In the data rows, the value 128 means zero.
Some points, each followed by its number:
[117 114 117  80  69 210 146 183 126 156 130 152 160 161  83  38 113 116
 164 107 139 106 102 132 143  86 145 145 103 103 105 179 165 149 149 178
  68 121 149  98  26  25 171 173 170 111 164 159 121 140 123 122 143  94
  97 141 140 107 155  71 122 106 121  61] 0
[128 131 131 172 158 114 120 110 137 134 140 108 144 146 147 157 153 152
 156 133 172 116 166 139 117 154 152 153 154 155 152 121 104 141 142 119
 154 159 125 142 149 147 109 121 121 137 107 105 135 137 137 137 138 157
 156 123 126 140 144 163 131 154 132 175] 1
[118 118 116 158 132  97 117 100 133 119 135  85 133 137  83 176 140 141
 157 130 179  82 163 115 123 184 129 128 155 152 133 105 117 180 180 102
 137 195 128 145 134 135 103 120 120 142 100  98 104 118 109 109 103 129
 126 103 106 117 120 152  91 155 120 190] 2
[132 125 129 173 139  95  87 103 142 114 130  96 149 147 119 142 149 149
 156 119 167 108 177 108 112 199 152 152 148 147 114 104 107 127 129 108
 145 133 118 145 134 135 112 115 115 116 101 102 131 125 124 124 107 123
 124 115 116 136 129 144 126 154 106 199] 3
[228 207 207  82  56 182  49 154  64 114  90 229  80  78 136 182  63  64
 153   1  61 255  54  65   8  88  80  79 171 171   0 137 219 118 116 104
 122  45 190 198 152 154 200 118 117 150 210 208  81 198 197 197 110  33
  32 215 213 115  20  21 114 126 101 154] 4
[150 192 190 149 188  75 139 123  98  89 124  85 154 153 160 114 137 137
 126 129 152 138 157  91 113 152 114 113 161 159 126 113 148  81  81 120
 193 141 134  88 154 151  75  82  79 170 119 115 172 105 149 149 118 153
 154 129 131 107 166 144 134 172 203 212] 5
[122 117 118 164 141 116 112 117 136 135 145 111 139 135 114 158 156 161
 155 128 183  97 152 135 143 153 147 147 160 162 148 122 108 147 148 113
 142 174 120 163 135 136 108 130 130 145 105 103 122 134 132 134 143 150
 148 118 117 141 128 163 125 142 106 167] 6
[116 133 133  70 101 180 155 170 109 176 126 189 188 191 156  96 121 122
 131 153 159  99 111 179 153  93 127 128 128 130 175 168 121 166 167 218
 119 110 126  89  90  88 182 163 164  74 158 158 113 129 125 124 157 131
 129 142 140 156 144  75 131  71 105  53] 7
[118 126 125 116 141 171 192 156 128 164 124 165 138 135 183 105 126 125
 131 160 155 109 130 163 129  96 139 138 120 118 149 154 136 152 154 173
 127 139 103  98 104 102 156 161 162 109 150 149 133 116 123 128 150 183
 182 141 140 160 174 150 125  99 143  87] 8
[164 145 142 211 180 113  85 159 192  57 169 120 199 204 135 126 185 183
  95 214 114 158 131 183  63 141 139 141  93  92 161  86 139 170 170 131
 164 125 103 123 126 120 122  88  85 150 119 121 195 151  98  99 123  85
  84 115 112 187 151 142 181  98 149 120] 9
[134 134 132 220 150  97 105 126 206  12 149  80 168 163  86 121 201 201
  33 189  35 138  78 174  99 181  98 100   9   8 148  64 168 106 107  83
 180  73  38  89 143 147  49  37  34 151  86  87 221 141  63  65 117   3
   0  78  76 192  97 126 191  98 152  95] 10
[ 70  29  26 181 135 104  26  48 194  65 195  77 101 101  75 182 132 131
  80 167  51 186 113 151 141 217 133 135 104 103 125  24  94 144 146   5
  83  71 108 224 127 125 117   0   0  42  89  92 231  47 105 104 134  56
  54  33  34 136  92 211  96 129 208 114] 11
Which three points above are nearest to each new point by angle, seen from the average point of the numbered points? Their numbers follow each, nearest first.
[ 98 123 123  88 112 185 130 156 119 167 154 177 172 172 176 107 143 144
 137 162 151 106 130 195 178  83 157 153 130 128 181 156 121 208 208 195
 106 136 129  75  91  96 162 128 128  50 135 137 105 129 108 103 177 133
 131 118 123 153 155  87 116  77 125  62] 7 8 0
[136 140 141  49  60 169 172 205 113 140  79 192 150 149 110  72  80  81
 113 103 129 100  30 106 112 103 127 126 116 112  82 174 163  82  78 193
  98  94 141 122  80  81 194 164 166  95 212 215  90 125 135 133 103 120
 119 172 172 155  99  49 143  85  72  64] 0 7 4
[114 112 112 135 161 131 125 115 150 131 150 126 136 137 165 144 160 162
 137 160 163 103 162 173 136 130 159 159 130 127 152 121  98 137 134 139
 136 159 100 112 105 106 123 128 127 112 119 119 125 124 109 111 166 163
 160 120 118 151 157 157 112 118 133 130] 8 1 6
[119 125 124 102  94 169 196 199 106 150  98 155 136 142  89  90 102  98
 144 123 130  89  96 110 115  84 138 140 104 106 128 185 162 123 124 150
 104  77 131 147 112 115 165 174 172 157 161 159 113 144 144 147 102 135
 136 172 173 124 154 136 147 102  86  88] 0 7 8
[117 122 127 118 133 167 185 162 126 145 111 155 134 132 167 115 119 121
 136 137 151 107 128 149 135  96 158 160 107 106 146 160 133 126 125 168
 127 116 112  98 126 130 159 162 163 125 147 147 140 126 117 120 139 174
 175 151 146 144 173 153 133 108 141 100] 8 7 0
[122 131 130  76  59 207 186 205 114 157  89 165 156 157  84  40  92  91
 143  87 128 104  56 107 125  93 122 122 106 106  89 181 174 106 105 168
  82 101 146 129  49  51 177 193 192 142 193 191 121 135 138 136 132 113
 113 173 172 133 133  79 145 106 111  83] 0 7 8
[249 255 255 106  34 129  25 142  79 189   9 207 109 109 141  57  62  61
  71  33   0 255  51  62  64  97 131 130 122 122  34 192 214  61  62 145
  87  96 181 199 154 152 201 155 153  87 217 214  70 189 186 187 181  53
  53 178 175 222   0  52 187  75 126 113] 4 0 7
[130 169 168 150 174 151 161 146 141 129 133 154 157 157 239 124 148 145
  94 167 130 108 113 155  96 100 139 140 139 139 110 119  87 144 147 188
 150 130  88 110  99 100 115 142 145 106 146 147 149 115 132 134 150 175
 171 139 137 165 205 130 154  83 177  87] 8 7 1
[113 124 122 183 183 158 112 116 185 116 135 110 122 122 203 125 215 213
  90 170  83  78 104 176  92 112 122 120  82  84 103  71 130 116 116 147
 159 106  64  81  86  87  83 127 128 111 113 114 172  89  70  70 203 124
 123  99 100 177 174 121 173  79 167  74] 10 9 8
[150 173 175 230 193 112  90 102 177  40 127  92 200 201 128 129 223 225
  36 203  61 112  92 160 108 156  80  78  41  40 106  56 216  53  51 114
 195  75  37  22 124 126  19  54  56 152  99  99 225 129  79  79 137  61
  61  76  77 191 152 108 209 103 203 109] 10 9 5
[107 116 113 128 133 149 155 139 121 149 110 134 132 131 165 131 123 122
 146 117 155 124 121 137 141 100 142 145 123 122 149 164 127 121 120 132
 132 106 113 117 144 145 117 125 124 131 120 122 136 141 116 117 135 181
 179 144 144 130 165 156 129 117 163 135] 8 1 7
[105  94  93 148 124 115 107  95 151 167 154 112  92  93 116 157 165 166
 113 163 171 107 145 159 211 139 183 181 133 132 186 118  83 128 128  97
 102 201 123 150 118 121 114 140 141 172  99  91 107 105 104 107 160 163
 168 101  96 119 112 158 100 146  93 137] 6 1 2
[115 111 114 125 123 107 193 125 100  92 106 116 134 134  92  96  82  81
 181  71 141 149 120  79 130  92 106 105 139 138 111 154 100  99 101 111
 127  83 158 137 192 190 119 128 130 152 103 103 111 143 162 161  83 152
 152 143 142  84 123 149 147 154  97 133] 5 4 1
[171 104 105 119 146  54 138 124  55 127 133 116 111 114 117 126  74  75
 165 109 112 168 183  65 155 167  50  50 194 196 122 103  79  98 100  89
 185 141 205 172 195 194 111 143 141 205  75  76  64 168 198 199  16 107
 104 138 139  52 111 100 123 219  90 182] 5 3 2
[120 124 124 160 181 129 135 114 163 113 135 121 144 145 201 153 165 164
 127 162 145 103 182 166 127 137 158 157 112 113 129 111 112 131 131 146
 150 143  86  94 116 116 106 117 116  90 123 121 152 101 102 103 179 158
 160 110 108 164 179 145 120 105 161 139] 8 1 6
[174 185 187 123  88 142 126 185 110 141  93 160 116 116 133 110  88  87
 125 116 102 166 100  93  92  98 100  96 133 133  78 160 184 132 132 143
 138 101 169 205 168 168 209 180 180 148 174 175 132 149 163 159  91  93
  95 184 184 130 110 135 187 111  87 115] 4 0 7
[158 186 187 113  81 136 135 142 105 141  86 130 154 154  79 100  94  99
 180  57 114 192 109  86  85  84 129 127 115 118 117 192 156 151 152 118
  97  94 162 113 114 115 129 204 201 169 144 145  66 182 165 164 120 122
 124 166 168 180 101 111 215 111  85 105] 4 0 7
[ 60  86  82  92 128  90  72  63 193  84 210  93  61  59  79 158 198 197
  65 123 104 137 154 143 130 164 127 127 100 103  89  85  61 194 190 123
  84 148  67 111  89  90  89 113 112  49 101 104 150  61  60  62 169 110
 111  67  67 104  92 150  56 125 115 115] 11 2 10
[180 173 169  78  57 190 120 181  97 104  79 205  82  80 118 162  79  80
 117  49 109 155  38  61  38  68 112 112 166 165  43 138 204 154 155 125
 124  44 160 185 106 105 195 128 131 167 234 233 102 164 148 147  72  88
  84 209 212 140  65  75 145 108  49 122] 4 0 7
[123 107 108 169 137  92  79  94 199   9 178  60 113 117  76 131 188 187
  48 167  59 102  89 151  91 201  74  72   1   0 109  71 144 142 140  89
 152  96  30  94 121 120  61  45  46 128  89  90 186 128  56  56 109  17
  17  79  81 153  78 121 157 114 129 106] 10 11 9
[120 133 132  71  59 207 151 208 121 184  85 164 159 158 101  40 105 105
 141  90 129  90  81 128 143  90 156 158 100 102  90 184 170 104 106 187
  73 127 151 115  41  40 185 173 170 114 187 188 133 133 123 123 153 100
 103 156 154 119 133  63 120  93 125  66] 0 7 8
